In the data rows, zero lies at 4.5, halfway between 4 and 5.
Some points, one per row:
Array([5, 4, 4, 2, 4, 6, 7, 4, 5, 6, 4, 4, 3, 2, 5, 6, 5, 0, 8, 4, 7, 6, 4, 7, 6, 6, 4, 4, 4, 5, 4,
       4])
Array([5, 3, 5, 4, 4, 4, 6, 3, 4, 4, 5, 3, 4, 4, 5, 4, 5, 5, 4, 4, 5, 4, 5, 4, 4, 4, 5, 3, 5, 5, 7,
       6])
Array([5, 2, 6, 4, 4, 5, 7, 4, 4, 3, 5, 4, 4, 5, 4, 3, 5, 5, 4, 4, 5, 4, 5, 4, 4, 5, 5, 6, 5, 5, 5,
       5])
Array([4, 4, 5, 2, 5, 5, 7, 4, 6, 6, 4, 5, 4, 2, 5, 7, 5, 5, 5, 4, 5, 4, 5, 5, 5, 7, 5, 5, 5, 5, 4,
       4])
Array([5, 3, 5, 4, 4, 4, 6, 3, 2, 0, 6, 4, 7, 8, 4, 0, 6, 3, 8, 3, 6, 6, 7, 2, 3, 5, 5, 9, 6, 3, 6,
       3])
Array([6, 6, 3, 4, 3, 4, 3, 2, 5, 6, 4, 5, 3, 3, 4, 5, 2, 0, 5, 5, 5, 4, 2, 5, 5, 3, 0, 1, 3, 6, 9,
       4])
Array([6, 6, 4, 4, 4, 4, 4, 2, 4, 3, 5, 5, 4, 5, 4, 3, 4, 4, 4, 4, 4, 4, 3, 4, 3, 3, 6, 4, 4, 4, 4,
       6])
Array([5, 5, 4, 2, 4, 5, 7, 3, 3, 1, 6, 4, 7, 8, 4, 0, 5, 5, 4, 4, 5, 4, 5, 4, 3, 4, 4, 4, 5, 4, 3,
       5])
Array([3, 0, 9, 7, 7, 5, 8, 7, 5, 6, 4, 4, 3, 3, 4, 5, 5, 4, 4, 4, 5, 3, 5, 4, 4, 2, 6, 2, 4, 4, 3,
       7])
Array([6, 5, 3, 4, 4, 4, 4, 2, 4, 4, 5, 4, 4, 3, 4, 3, 5, 5, 4, 4, 5, 4, 5, 4, 2, 0, 6, 3, 2, 3, 3,
       8])
Array([4, 9, 0, 1, 3, 7, 0, 9, 7, 7, 3, 8, 7, 5, 4, 9, 3, 4, 0, 3, 0, 8, 5, 9, 6, 6, 5, 5, 5, 4, 3,
       3])
Array([6, 5, 3, 3, 3, 4, 4, 2, 4, 5, 5, 4, 3, 3, 5, 4, 5, 5, 4, 4, 5, 4, 5, 4, 4, 2, 7, 5, 2, 3, 4,
       9])
Array([1, 0, 9, 5, 8, 6, 9, 9, 4, 5, 4, 4, 3, 3, 5, 4, 5, 4, 4, 4, 5, 4, 5, 5, 4, 6, 5, 5, 6, 5, 3,
       4])
Array([5, 5, 4, 2, 4, 4, 5, 2, 3, 2, 6, 4, 6, 7, 4, 1, 5, 5, 4, 4, 5, 4, 5, 5, 2, 2, 5, 3, 4, 3, 3,
       6])
Array([5, 2, 5, 5, 4, 4, 5, 3, 3, 2, 5, 4, 5, 6, 4, 1, 5, 4, 4, 5, 5, 4, 5, 4, 3, 2, 4, 3, 4, 4, 3,
       7])
Array([6, 6, 3, 5, 3, 4, 2, 3, 6, 6, 4, 5, 3, 2, 5, 6, 6, 9, 4, 8, 2, 9, 3, 6, 5, 5, 3, 4, 5, 5, 6,
       3])
Array([4, 1, 7, 6, 5, 4, 7, 4, 5, 6, 4, 4, 3, 2, 5, 5, 2, 4, 4, 4, 2, 5, 0, 3, 8, 3, 7, 7, 5, 1, 1,
       2])
Array([4, 9, 0, 9, 3, 3, 0, 9, 5, 5, 1, 9, 9, 9, 4, 9, 7, 7, 4, 8, 2, 4, 7, 3, 5, 8, 6, 3, 3, 4, 2,
       5])
Array([2, 0, 9, 4, 7, 7, 9, 9, 4, 5, 4, 3, 3, 4, 5, 4, 5, 2, 6, 4, 6, 4, 4, 6, 5, 6, 4, 5, 5, 5, 3,
       4])
Array([5, 3, 6, 6, 5, 4, 5, 3, 2, 1, 6, 4, 6, 7, 4, 1, 5, 5, 4, 4, 5, 4, 5, 4, 4, 5, 5, 4, 5, 4, 4,
       5])
Array([5, 4, 6, 6, 5, 4, 4, 4, 2, 0, 6, 5, 7, 9, 4, 0, 5, 5, 4, 4, 5, 4, 5, 4, 3, 3, 5, 4, 4, 4, 3,
       4])
Then 12 other points, each followed by its number:
Array([5, 3, 4, 5, 4, 4, 5, 2, 4, 4, 5, 4, 5, 5, 4, 3, 5, 4, 4, 4, 5, 4, 5, 4, 4, 2, 5, 4, 5, 4, 4,
       6]) 0
Array([4, 2, 7, 4, 5, 4, 7, 3, 5, 6, 4, 4, 3, 2, 5, 5, 5, 5, 4, 4, 5, 4, 5, 5, 4, 5, 7, 7, 5, 4, 5,
       4]) 1
Array([4, 1, 7, 5, 6, 5, 8, 5, 4, 5, 5, 4, 3, 4, 5, 4, 5, 4, 4, 4, 5, 4, 5, 5, 4, 5, 6, 6, 5, 4, 4,
       4]) 2
Array([5, 2, 6, 4, 4, 4, 7, 4, 4, 4, 5, 4, 4, 5, 4, 3, 5, 5, 4, 4, 5, 4, 5, 4, 5, 4, 2, 2, 4, 5, 8,
       6]) 3
Array([4, 1, 7, 5, 5, 4, 7, 4, 6, 7, 4, 5, 4, 2, 5, 7, 5, 4, 4, 4, 5, 3, 5, 4, 5, 5, 5, 5, 5, 5, 4,
       4]) 4
Array([6, 5, 4, 3, 4, 3, 5, 2, 5, 6, 4, 3, 3, 3, 5, 5, 5, 4, 5, 4, 5, 4, 5, 5, 6, 6, 4, 4, 3, 6, 4,
       3]) 5
Array([6, 3, 4, 4, 3, 4, 4, 2, 5, 5, 4, 5, 3, 3, 4, 3, 5, 4, 4, 5, 5, 3, 5, 4, 1, 1, 5, 4, 3, 3, 2,
       7]) 6
Array([6, 4, 4, 4, 4, 4, 5, 2, 5, 5, 5, 5, 3, 3, 5, 5, 5, 5, 4, 4, 5, 4, 5, 4, 3, 2, 5, 4, 3, 3, 3,
       7]) 7
Array([6, 9, 0, 3, 3, 4, 0, 4, 6, 7, 3, 6, 6, 5, 5, 9, 5, 5, 4, 4, 5, 4, 5, 4, 7, 6, 5, 4, 8, 5, 3,
       1]) 8
Array([6, 8, 2, 4, 3, 4, 2, 3, 6, 7, 4, 5, 4, 3, 5, 8, 5, 5, 4, 4, 5, 4, 5, 4, 5, 6, 5, 5, 6, 5, 4,
       4]) 9
Array([5, 3, 5, 4, 4, 4, 6, 3, 5, 6, 4, 4, 3, 2, 5, 6, 5, 9, 4, 8, 1, 9, 2, 7, 6, 7, 5, 5, 5, 5, 4,
       2]) 10
Array([4, 1, 7, 6, 6, 5, 8, 5, 4, 5, 4, 3, 4, 3, 5, 6, 5, 5, 4, 4, 5, 4, 5, 4, 7, 1, 7, 8, 4, 0, 0,
       3]) 11
Which of these numbered points is nearest to each point below, looking only along the 2 directions in which the first points spread most? Its number follows each.
Array([5, 4, 5, 5, 5, 4, 5, 3, 6, 6, 4, 5, 4, 3, 5, 6, 5, 5, 4, 4, 5, 4, 5, 4, 5, 5, 3, 4, 5, 5, 7,
       4]) > 5
Array([6, 9, 1, 5, 3, 4, 0, 3, 6, 7, 3, 9, 8, 7, 3, 9, 5, 5, 4, 4, 5, 4, 5, 4, 5, 6, 4, 5, 5, 5, 4,
       4]) > 8
Array([4, 9, 0, 9, 3, 3, 0, 9, 6, 6, 1, 9, 9, 9, 3, 9, 9, 9, 4, 9, 0, 4, 8, 1, 5, 6, 5, 5, 6, 5, 4,
       4]) > 8
Array([5, 5, 4, 7, 5, 4, 2, 4, 5, 5, 5, 5, 4, 4, 4, 4, 4, 0, 5, 6, 7, 1, 4, 5, 3, 3, 6, 5, 5, 4, 3,
       5]) > 7
Array([4, 4, 5, 7, 5, 4, 3, 4, 5, 5, 5, 4, 3, 3, 5, 5, 3, 2, 4, 5, 4, 3, 2, 5, 5, 4, 1, 2, 4, 6, 8,
       4]) > 5
Array([5, 3, 5, 5, 4, 4, 5, 2, 4, 3, 5, 4, 4, 5, 4, 3, 5, 4, 4, 4, 5, 3, 5, 4, 3, 3, 6, 3, 4, 4, 4,
       7]) > 0
Array([4, 3, 5, 8, 5, 4, 3, 5, 1, 0, 6, 4, 8, 9, 4, 0, 3, 0, 5, 5, 5, 3, 3, 5, 4, 5, 4, 8, 5, 3, 6,
       3]) > 0
Array([2, 9, 0, 0, 4, 8, 0, 9, 5, 5, 4, 3, 4, 3, 5, 5, 5, 4, 4, 4, 5, 4, 5, 5, 4, 6, 4, 5, 6, 5, 3,
       4]) > 9
Array([0, 9, 0, 1, 4, 9, 0, 9, 3, 3, 1, 9, 9, 9, 3, 9, 5, 5, 4, 4, 5, 4, 5, 4, 5, 6, 5, 5, 5, 5, 4,
       4]) > 8
Array([4, 2, 6, 6, 5, 4, 6, 4, 4, 5, 5, 4, 3, 3, 5, 4, 4, 5, 4, 4, 4, 4, 3, 4, 5, 6, 5, 6, 5, 4, 5,
       3]) > 1
Array([5, 5, 4, 5, 4, 4, 4, 2, 5, 5, 5, 4, 3, 3, 5, 4, 0, 6, 2, 4, 0, 7, 0, 3, 4, 5, 4, 9, 5, 2, 7,
       2]) > 5
Array([4, 1, 7, 5, 5, 5, 8, 5, 4, 4, 4, 4, 4, 4, 4, 3, 5, 4, 4, 4, 5, 4, 5, 4, 4, 5, 5, 6, 5, 5, 5,
       4]) > 2
Array([1, 5, 6, 0, 6, 9, 9, 9, 6, 6, 4, 4, 4, 2, 5, 7, 6, 0, 0, 9, 6, 0, 5, 5, 5, 6, 5, 5, 5, 5, 4,
       4]) > 4
Array([3, 0, 9, 6, 7, 6, 9, 7, 3, 2, 5, 3, 5, 6, 5, 3, 6, 4, 7, 3, 6, 5, 6, 2, 2, 4, 6, 9, 6, 4, 5,
       5]) > 2
Array([5, 1, 6, 6, 5, 4, 6, 3, 5, 6, 5, 4, 3, 3, 5, 5, 5, 4, 5, 4, 5, 4, 5, 4, 5, 3, 0, 2, 3, 8, 8,
       3]) > 1
Array([3, 0, 8, 6, 7, 4, 8, 5, 4, 4, 5, 3, 4, 4, 5, 4, 5, 5, 4, 4, 5, 4, 5, 4, 4, 5, 6, 7, 5, 4, 5,
       4]) > 2
Array([6, 7, 3, 4, 3, 4, 2, 2, 6, 6, 5, 5, 4, 3, 5, 6, 3, 4, 6, 5, 4, 9, 4, 9, 5, 5, 3, 3, 4, 7, 7,
       2]) > 9
Array([4, 2, 6, 4, 5, 5, 8, 4, 4, 4, 5, 3, 3, 3, 4, 4, 5, 5, 4, 4, 5, 4, 5, 4, 5, 6, 4, 5, 4, 5, 4,
       4]) > 2
Array([3, 2, 7, 3, 5, 6, 9, 6, 4, 5, 5, 3, 4, 4, 5, 4, 5, 3, 6, 4, 6, 5, 5, 6, 5, 6, 5, 4, 5, 5, 4,
       4]) > 11
Array([4, 2, 6, 4, 5, 4, 7, 3, 4, 3, 5, 3, 5, 6, 5, 3, 5, 5, 4, 4, 5, 4, 5, 5, 5, 5, 6, 6, 6, 4, 3,
       3]) > 3
Array([5, 4, 5, 6, 5, 4, 4, 3, 4, 5, 5, 4, 3, 3, 5, 4, 1, 3, 4, 5, 2, 5, 0, 5, 5, 4, 1, 1, 4, 5, 9,
       6]) > 5
Array([3, 2, 8, 5, 6, 5, 8, 5, 5, 5, 5, 3, 4, 3, 5, 5, 5, 3, 6, 4, 5, 5, 5, 5, 5, 6, 6, 5, 5, 5, 4,
       4]) > 11
Array([4, 2, 7, 5, 5, 4, 7, 4, 5, 5, 4, 4, 4, 3, 5, 6, 5, 5, 4, 4, 5, 4, 5, 4, 7, 1, 7, 7, 4, 0, 0,
       3]) > 1
Array([5, 2, 6, 5, 5, 4, 7, 3, 4, 3, 5, 3, 4, 5, 4, 3, 5, 4, 4, 4, 5, 4, 6, 4, 3, 5, 4, 6, 6, 5, 5,
       5]) > 3
Array([4, 1, 7, 5, 5, 5, 7, 4, 5, 5, 4, 4, 3, 3, 5, 5, 5, 5, 4, 4, 5, 4, 5, 4, 5, 6, 1, 4, 4, 6, 4,
       5]) > 1
Array([5, 3, 5, 3, 4, 4, 6, 3, 4, 3, 5, 4, 5, 5, 4, 3, 5, 5, 4, 4, 5, 4, 5, 4, 2, 1, 6, 4, 2, 3, 3,
       9]) > 0
Array([4, 2, 6, 5, 5, 4, 7, 4, 5, 5, 5, 4, 3, 3, 5, 5, 5, 4, 6, 4, 6, 5, 5, 5, 5, 5, 3, 4, 5, 6, 7,
       4]) > 1
Array([5, 5, 4, 2, 4, 4, 6, 3, 5, 6, 4, 4, 3, 2, 5, 6, 5, 5, 4, 4, 5, 4, 5, 5, 6, 3, 7, 7, 5, 1, 1,
       3]) > 5
Array([5, 3, 5, 5, 4, 4, 6, 3, 4, 4, 5, 4, 4, 4, 5, 3, 5, 5, 4, 4, 5, 4, 5, 4, 4, 2, 7, 5, 2, 3, 4,
       9]) > 0
Array([0, 5, 7, 0, 8, 9, 9, 9, 4, 4, 5, 3, 4, 5, 5, 5, 1, 7, 0, 8, 6, 0, 9, 0, 5, 6, 5, 5, 6, 5, 4,
       4]) > 1
Array([6, 4, 4, 4, 3, 4, 5, 2, 3, 2, 5, 4, 6, 7, 4, 1, 5, 4, 5, 4, 5, 4, 5, 4, 1, 3, 5, 8, 5, 5, 4,
       5]) > 0
Array([2, 0, 9, 5, 7, 5, 9, 7, 3, 3, 5, 3, 5, 6, 4, 2, 5, 5, 4, 4, 5, 4, 5, 5, 4, 3, 5, 3, 5, 4, 5,
       7]) > 2
Array([0, 9, 0, 3, 5, 9, 0, 9, 3, 1, 0, 9, 9, 9, 2, 9, 5, 5, 4, 4, 5, 4, 5, 4, 5, 6, 4, 5, 5, 5, 4,
       4]) > 8
Array([6, 4, 3, 2, 3, 5, 6, 3, 4, 4, 5, 3, 4, 4, 4, 3, 5, 4, 4, 4, 5, 3, 5, 4, 6, 6, 4, 4, 3, 6, 4,
       4]) > 7
Array([5, 3, 5, 6, 4, 4, 5, 3, 5, 6, 5, 4, 3, 2, 5, 6, 5, 6, 4, 4, 4, 4, 4, 4, 5, 6, 5, 5, 5, 5, 4,
       4]) > 5
